In the data rows, 128 means zero.
Some points, one per row:
[153 112  88 125  80 139 186 169  57  99]
[149 128  93 139  92 152 182 167  69  89]
[115 107 137 115 140 129 127 202 185 146]
[113 131 140 151 110  99 116  89 214 170]
[124 134 103  98  68 127 176 198  82 105]
[156 124 106 116  87 138 188 147  45  80]
[166 119 144 141  92 211 108 108 107  90]
[188 101 145 122  75 111 211 149  66 106]
[ 90 119 141 110  83 124 136 204 170 141]
[179 133 142 109 187 164 158 150  81 117]
[ 97 108 158 117 123 105  80 103 204 161]
[ 87 112 143 150 122  87  86  81 174 157]
[ 95 105 143 132 121  79  99  85 204 154]
[179 119 110 135 112 175 157 176  82  91]
[101  96 154 126 135 117  93 116 214 155]
[137 135  92  84  97 152 199 144  46  95]
[102 116 143 137 126  90  84  92 200 154]
[199 198 127 122 136 166 156 110 137 152]
[136 211 123  87 140  99 138  95  82 146]
[ 95 158 103 155  96 126 137 111  80  77]
[187 119  94 110 138 203 165 134  76 106]
[151 196 124  68 167 113  99  95 129 138]
[ 81 121 143 107 139 112  70  90 186 139]
40 more points follow, each with its number after it:
[ 79 123 151 113 126 107  88  93 189 182] 0
[112 135  94 100 143 127 175 130  42  87] 1
[ 77 128 147 109 125 120  94 139 203 147] 2
[ 91 143 117  84  83 119 121 121  57  69] 3
[103 139 129 125  88 165 135 202 150 124] 4
[147 129 120  94 196  95 159 153  82 101] 5
[178 124 105  99 133 162 170 133  43  86] 6
[ 88 134 144 108 156  63  92  89 154 162] 7
[130 153 136 165 110 130 121 100 211 145] 8
[180 124 108  80 123 135 193 123  36  93] 9
[166 124 120  80  91 116 183 140  26 104] 10
[121 151 131 103 195 165 109 106 162 165] 11
[189 128 113 126 128 169 158 176  75 103] 12
[149 109 139 137 199 161 128 106 182 132] 13
[ 87 105 140 134 121 100  92 117 199 176] 14
[ 87 111 141 115 109  86  80  97 195 168] 15
[123 191 141 106 154 100 106  87 163 172] 16
[ 57 158 121 130 149 119 105 112 141 157] 17
[ 88 114 138 173 117 129 102 148 171 130] 18
[146 125 134 167 110 168  91 142 183 149] 19
[182 165  96 112 175 112  96  97  93 141] 20
[130 124  90 137  94 108 182 132  44  89] 21
[105 150  88 119 127 163 185 143  56 119] 22
[166 134 109 125  92 174 193 147  65  88] 23
[105 161 121 160 106 155 112  88 189 159] 24
[ 99 100 146 140 112 117  82 120 207 152] 25
[176 120 131 185 113 183 126 142 129 122] 26
[108 117 129 161  73 111  86 153 173 127] 27
[157 146 132  96 192 199 126 105 135 148] 28
[205 110 139 175  84  95 183 126  99 118] 29
[149 183 126 100 194 156 134 112 106 129] 30
[157 120 136 108 203 173 144 142 116  99] 31
[138  98 128 137 162 140 144 207 126 141] 32
[141 133  96 161  73 151 136 177  86 113] 33
[154 143  76 107 122 213 155  94  90  98] 34
[ 95  91 131 152  94 131  85 110 201 138] 35
[100 127 146 140  93 102  73 106 191 152] 36
[157 133  98  95 160 122 172 136  45  90] 37
[189 111 116 105 113 182 175 131  53  87] 38
[178 118 143 165 136 159 125 181 117 128] 39
Which of these numbered points is nearest to each point below, ignoring the direction in which the first points spread most? Its number follows each.
[ 89 116 162 116 123 110  81  86 199 153] > 23
[164  98 196 173  83 101 163 144 127 162] > 29
[125 146 116 107 151  63 157 112  48 111] > 7
[ 94 114 145 131 110 117  83 127 208 148] > 25
[162 142  92  73 157  80 161 122  62  87] > 37
[138 166 152 103 197 123 108 102 154 162] > 30
[103 157  76 152 106 130 114 159  94 121] > 33
[117 140 114 188  99  84 138  78 100 106] > 21
[105 161 133 139 131 162 130  64 195 152] > 24
[117 105  84 160 132  56 147 111  86 103] > 21
[ 77 120 158 159 135 134 121  98 187 120] > 23
[140  97 116 115 140 137 179 214 100 125] > 32
[132 214 125 109 152 124 127  83 140 152] > 16
[155 117  95 108  87 140 195 150  41  97] > 15
[120 106 131 116 209 110 109 121 171 138] > 31
[ 89 115 157 124 129 100  86 115 197 164] > 14
[125 141 188 121 155  76 132 137  72 139] > 7
[173 136 103 160  98 202 166 129 106 103] > 8
[137 180 135  87 198 104 126 115 136 152] > 30
[128 132 105 152 117  78 152 149  75  78] > 21
[152 106 196 159  93 190 117 100 132 121] > 26
[169 122 101  83 124 131 190 127  32  95] > 9
[131 150  98  99  99 132 167 127  46  67] > 3
[197 204 111 105 136 148 157  99 106 124] > 16
